One hidden turn or mirror swaps the rows below in pairs. Which row is each named row swapped with?
The rows were stretched afterwards, more along some directions than others.
lozur: [ -3.2   1.6 -15.8 -10.6   3.0  10.0 -13.6  18.8   9.9  -5.3   5.3 -13.4
 -17.0 -15.2  28.3 -28.8  -8.0]
Tup: [  0.0  -9.6  11.8  -9.9  15.9   7.8   4.5  24.7  -9.5 -18.7  14.1 -21.6
  -2.5   4.8  28.8  10.3   2.0]
loko: [  1.4   1.4  -0.7  -9.6  -4.9   6.5  -2.5  -7.9   4.8 -23.2 -12.2   7.3
   7.8   2.1  10.3  14.9  19.5]
zem: [ -5.3  12.5 -21.7  12.4   7.6   3.0  -7.9   3.2   0.4   9.1  19.9  -4.0
  -0.6 -22.0  19.5 -17.4   4.3]
bodu: [ -2.4  -9.7  16.2 -21.9  11.5  13.7   1.2   9.9  -1.5 -13.9  -2.0  -5.1
   9.8 -33.8  24.9 -12.9   9.5]
Ferok: [  4.5 -21.8  11.6 -14.7  10.4  23.8  -8.2  13.3   7.1 -22.1   0.0   4.1
   6.5 -18.7  29.0 -10.6   5.2]
Naner: [  1.8  -8.2   2.0  22.8  13.3   8.3   3.4  12.5  -6.7 -14.6   9.6  -5.3
   1.2   0.6  31.1  21.1  -0.3]
puna: [-18.4 -11.2  -0.6  10.1   5.7  -7.0 -11.7  18.5 -22.4  -2.1   6.8   5.9
 -18.7  -1.2  14.8  15.3   5.5]
gupe: [-30.8  -2.0  -4.7  -8.2  -5.4  -3.0  -8.0  19.2 -27.6  14.6   2.4   1.0
 -20.5  -5.5  10.8   2.2  -4.9]
Mutag: [  0.5   1.6  -9.4  -7.3 -10.8   8.3 -12.9 -10.1  13.0  -2.2  -2.2  14.1
  -8.6 -16.8  13.8 -13.8  12.1]
nudiv: [  2.2  20.6 -15.0  -8.7 -21.1   1.0 -10.4 -18.3   8.2   3.9  -3.2  13.6
  -7.2 -11.9   8.0 -12.5   6.3]
tibeb: [  3.4  -0.6  12.2  -4.2   7.7   1.6  -3.4   5.8   3.3  -4.5   6.6   1.8
   3.6 -23.0  22.5  -4.9  22.3]
biz: [-28.6   2.3  -8.1 -16.2  -9.1  -1.4  -8.6  21.5 -19.6  12.1  -3.9  -1.5
 -17.3 -13.5  13.6 -10.4 -15.6]
zize: [-26.1  -9.0  -0.8  -8.8  -1.4  -6.0  -9.0  18.6 -24.7   7.0  -2.2   0.6
 -20.6  -4.3  10.7   6.1   3.9]
reka: [ -3.7  -5.7  20.3 -20.5   9.6   6.0   3.9   3.6  -0.4  -6.8   0.8  -2.7
   6.1 -23.8  20.1  -3.8  19.9]
mosus: [ -1.4  26.1 -18.7 -10.5 -21.9   4.2  -2.8 -21.8   6.9   9.4   0.3   9.2
  -1.7 -11.4   9.9  -6.4   5.8]
mak: [ -6.0  17.5  -5.7 -27.8 -19.8  -5.6 -21.4   4.3  -8.3  -6.3  -6.1   9.3
 -10.8  -8.7  20.7 -15.6  -0.6]
fifer: [ -1.0 -11.9  -8.9   5.1   3.3  21.9  10.1  -1.6   4.0 -14.2  -8.0   3.2
   9.4   4.0   7.0  21.3   9.0]
vug: [ -8.4  13.6   0.7 -20.7  -3.2  -1.4  -8.6  13.2   5.7  15.3  21.3 -21.7
  -2.8 -21.3  26.4 -25.4   6.4]
Zaler: [ -0.9  -4.8  -0.9   8.1  11.8  18.9   4.8  20.4   2.2 -20.4   7.2 -18.5
   1.9  -7.7  38.8   3.3  -7.1]
muted: [ -7.7  -8.1  10.2  -9.2  12.8   2.7   3.5  21.5 -13.3 -13.4  14.0 -20.7
  -3.1   8.3  20.4   9.3  -3.8]
vifuf: [  1.7  -6.5  -2.7  -2.6   2.5  14.3   4.8  -4.8   5.0 -23.0 -10.3   4.0
   9.2   3.9   9.9  21.8  17.1]
duka: [ -6.6  -2.2   2.6  -9.5  17.7   3.8   1.4  22.2  -4.3 -16.2  19.4 -20.9
  -1.6   0.7  23.8   6.4   0.9]
zer: [  0.9 -10.4  -4.9   2.5   6.2  17.0   4.2  -3.0   9.2 -18.3  -6.0   4.7
  13.4   0.0   9.2  19.4  14.2]
Fimi: [ -3.0  -0.7  14.2 -21.9  13.4   7.8  11.6   7.1   0.8  -5.5   0.4  -2.6
  10.7 -20.6  18.7  -2.0  11.5]
zik: [-26.4 -13.2  -3.9  -9.0  -2.1   3.2 -14.2  23.4 -25.4   4.2  -1.8  -0.8
 -20.1 -18.4  17.8  -7.0  -7.2]
lufi: [-12.5 -12.0  -2.8  -2.8  19.2  24.6  17.0  18.2   0.9   4.1  12.7 -17.5
   5.9 -19.7  21.9   0.9  -7.5]
Leru: [ -5.4  13.2   1.1 -13.2  -6.2   2.0 -12.5  16.9   4.0   9.3  22.3 -21.2
 -11.1 -17.5  30.5 -22.6   4.3]
saku: [ -1.2  27.1 -18.4 -12.9 -18.6   2.6  -3.2 -23.3  12.3   6.2   0.7  11.3
   0.7 -17.4   8.9 -10.0   9.6]
nir: [ -6.9   6.8   4.2 -14.0   5.5  12.5 -10.4   7.5   4.4 -23.3  12.1 -19.2
   5.2 -16.1  30.7  -9.4   4.9]
Tazu: [ -9.7  -5.8   9.5 -22.7  14.5  16.9   7.7  11.9  -0.4  -9.4   0.6  -7.0
  13.8 -27.0  15.7 -14.1  -0.2]
bifo: [-19.8  31.7 -27.4 -14.1 -14.8   3.6   9.9 -17.6   0.9  15.5   0.7  -2.6
   1.1 -13.6   0.7  -2.8   0.8]
Nubu: [-10.5  13.8  -0.8 -17.8  -3.7  -0.7 -14.4  15.4   0.2  12.7  27.4 -19.4
  -9.9 -23.2  32.1 -23.1   7.4]
bevi: [  2.4  -8.5 -10.1   1.8   6.7  23.4  13.6  -5.8   7.6 -13.6  -4.7   1.7
  14.7   1.5   8.7  20.2   9.3]
Bifab: [ -1.6  14.0 -14.6  -8.8 -16.0   5.0 -11.0 -16.6  12.5   3.9   0.0  11.7
  -8.2 -18.6  12.4 -14.2  12.8]
degal: [ -7.8  -8.4 -11.1   1.4   8.5  29.1  24.7  -1.6   7.3  -1.9  -3.4  -8.1
  11.0  -7.0   7.8  13.4   1.1]
res: [ -5.3  -1.9  -6.8  13.8   5.9   5.2 -11.7  31.3 -15.2   4.7  27.0  -4.1
 -22.4  -1.9  39.4  -6.7 -21.6]
bab: [-16.0  16.9 -29.1  -0.3   7.7   9.4 -10.0   9.5   3.6   3.5  23.1 -13.7
  -4.7 -29.3  24.6 -32.0  -6.7]
nudom: [-21.5  25.7 -15.6 -16.6  -7.7   0.2   6.2   5.4 -15.7  14.7   7.9 -15.5
  -3.8 -11.0   9.1  -6.2  -9.3]
melev: [  2.8  18.8  -1.5  -6.3  15.5   5.1  -0.2  17.7   0.2  -8.5  26.7 -15.7
  17.5 -12.7  34.8  -5.7   5.0]

zem swaps with Naner
melev swaps with res
Fimi swaps with gupe
fifer swaps with saku
Leru swaps with duka
Zaler swaps with bab
Ferok swaps with mak

